Where one turn sends some rows of the set: a few examples, then the rows asked
teka: -29.9  5.8  -10.2  -1.8  0.8  -40.9  54.0  -2.8  -14.7  -2.4  -23.8  -24.0  -16.4
rab: -34.3  0.6  -9.5  3.7  -6.7  -47.7  54.0  6.9  -0.5  -5.8  -14.9  -25.0  -16.1
Tufu: -27.3  -38.6  16.0  0.4  -12.1  13.6  -5.9  37.3  2.2  -6.7  1.8  -4.4  -11.1
luz: -5.6  19.4  -7.3  34.5  -25.5  -36.0  23.9  -12.0  11.5  41.5  27.9  -4.7  -5.9
Nar: -1.5  17.5  -33.6  -0.8  0.3  -7.4  46.0  9.1  42.1  3.7  -4.5  9.7  5.5
Guse: -23.3  -16.4  37.6  -2.8  -37.2  -10.1  39.7  -30.1  -7.3  14.0  8.9  -24.0  -30.0
Kabe: -0.1  -7.6  -27.0  13.0  -40.2  4.2  19.8  21.0  19.4  13.9  -1.7  23.2  -23.0
sode: -34.7  -11.4  20.7  -15.3  -31.6  -20.1  5.7  29.1  -32.5  1.4  13.7  -24.0  -32.9
gesif: -33.5  2.8  -2.6  -8.0  1.5  -47.0  59.0  4.2  -4.6  -8.0  -9.4  -31.2  -11.8
negu: -40.1  12.0  17.6  -29.2  16.9  -24.5  17.6  12.8  -17.5  -4.0  0.1  -40.3  -7.9
pek: -1.1  -8.7  -28.1  11.0  -33.7  3.5  24.9  23.3  31.1  8.1  7.4  20.6  -13.8
vus: -23.9  -46.8  19.9  -0.8  -11.1  8.2  -1.2  32.4  2.0  -6.7  -4.2  -13.1  -13.9
Vis: -34.1  -3.9  1.1  38.4  -31.8  23.7  18.5  3.2  0.1  31.0  3.0  4.0  10.3
bubek: -7.8  18.4  36.7  -20.8  -12.1  -29.5  22.0  -30.3  13.5  23.1  27.6  -31.0  -18.6
busuz: 0.5  16.5  -30.6  -4.3  5.3  2.4  35.3  5.0  35.8  10.9  -13.8  9.3  3.3
dimim: -10.8  15.0  -25.9  2.6  -3.4  3.2  35.7  8.9  42.4  3.1  -15.3  5.9  10.2
noto: -37.7  -2.9  44.3  -8.7  -19.2  32.7  19.5  -20.0  5.1  10.2  -0.2  -22.5  2.4
gad: -19.7  -36.8  14.1  -2.8  -6.1  17.1  -7.3  24.4  -5.6  -2.3  -8.0  -7.8  -11.9
Pir: -42.5  4.5  21.0  -28.3  9.7  -27.1  24.2  16.3  -15.9  -13.3  6.1  -38.8  -4.4
durop: -39.6  -21.1  23.0  -16.0  -23.2  -14.9  8.1  34.6  -22.4  -9.6  15.9  -22.0  -25.5
naro: -4.7  -7.4  12.5  21.2  8.8  -32.4  26.2  -33.4  22.1  31.6  4.8  -20.1  4.7
tibed: -27.1  25.2  -4.4  19.6  -8.1  0.6  3.1  -4.0  23.9  40.1  24.0  0.5  29.0
Fol: -43.6  -6.7  1.3  40.2  -31.1  20.5  17.0  -2.8  -0.8  32.5  2.6  6.1  14.9
Puvik: -18.8  43.1  -25.0  -11.2  -21.0  -36.7  47.2  15.9  24.6  3.4  9.1  -11.1  -5.1
putis: -19.1  32.9  -22.0  -12.6  -12.5  -42.9  56.8  9.2  19.0  4.1  9.2  -13.9  -9.9
Kaza: -18.5  28.6  -4.6  24.8  -7.7  6.9  1.8  -0.1  19.0  39.4  22.1  -1.6  24.1
Samip: -16.2  13.7  -5.3  31.7  -27.1  -38.0  21.4  -13.3  12.3  42.3  30.3  -0.6  -4.2
Ladet: -32.5  -0.9  45.5  -8.1  -20.4  34.5  17.8  -17.1  -1.5  9.4  4.4  -26.4  -0.7
binur: -5.7  4.0  0.3  -15.1  -25.5  24.1  -17.4  34.8  14.3  10.8  23.5  9.7  -12.9
fik: -2.1  -7.2  -24.1  9.0  -50.6  3.4  25.9  26.7  29.9  5.7  1.8  19.1  -18.5
dosuf: -40.5  15.8  25.2  5.5  -51.8  29.8  14.1  3.8  -10.5  24.0  26.0  -8.1  -4.3
Getas: -38.4  8.1  17.8  -22.7  18.2  -29.1  23.5  19.3  -2.6  -5.2  2.0  -45.2  -3.1
kave: -7.5  -5.8  5.7  -19.7  -29.1  19.1  -9.4  38.5  28.8  2.1  17.6  2.4  -5.5
filer: -22.0  -13.2  39.7  -0.5  -35.2  -9.5  38.3  -28.0  -10.0  8.9  6.5  -30.5  -30.6
Tose: -3.3  24.2  30.5  -17.0  -8.4  -26.8  26.0  -29.9  7.2  19.0  24.6  -34.1  -14.8
tasid: -2.2  0.7  9.7  22.7  6.7  -34.8  30.8  -34.5  18.1  26.5  5.6  -20.6  -0.6
lusig: -36.6  -14.7  24.5  -15.9  -28.0  -27.3  6.7  34.8  -19.1  -1.1  20.2  -32.0  -31.1
buz: -12.4  46.1  -24.2  -15.2  -16.2  -35.9  46.7  7.3  12.9  8.6  7.2  -6.1  -17.5
velek: -45.0  15.8  22.9  -1.7  -56.7  25.0  16.1  3.0  -6.5  24.7  27.9  -3.8  -3.7
nedo: -8.7  -7.1  -2.4  -8.5  -25.2  18.8  -7.2  41.6  27.4  0.0  23.5  12.7  -6.8

Vis turns into -> tasid
gad turns into -> busuz
pek turns into -> gesif
Where do these go?
tibed turns into -> bubek
Puvik turns into -> lusig

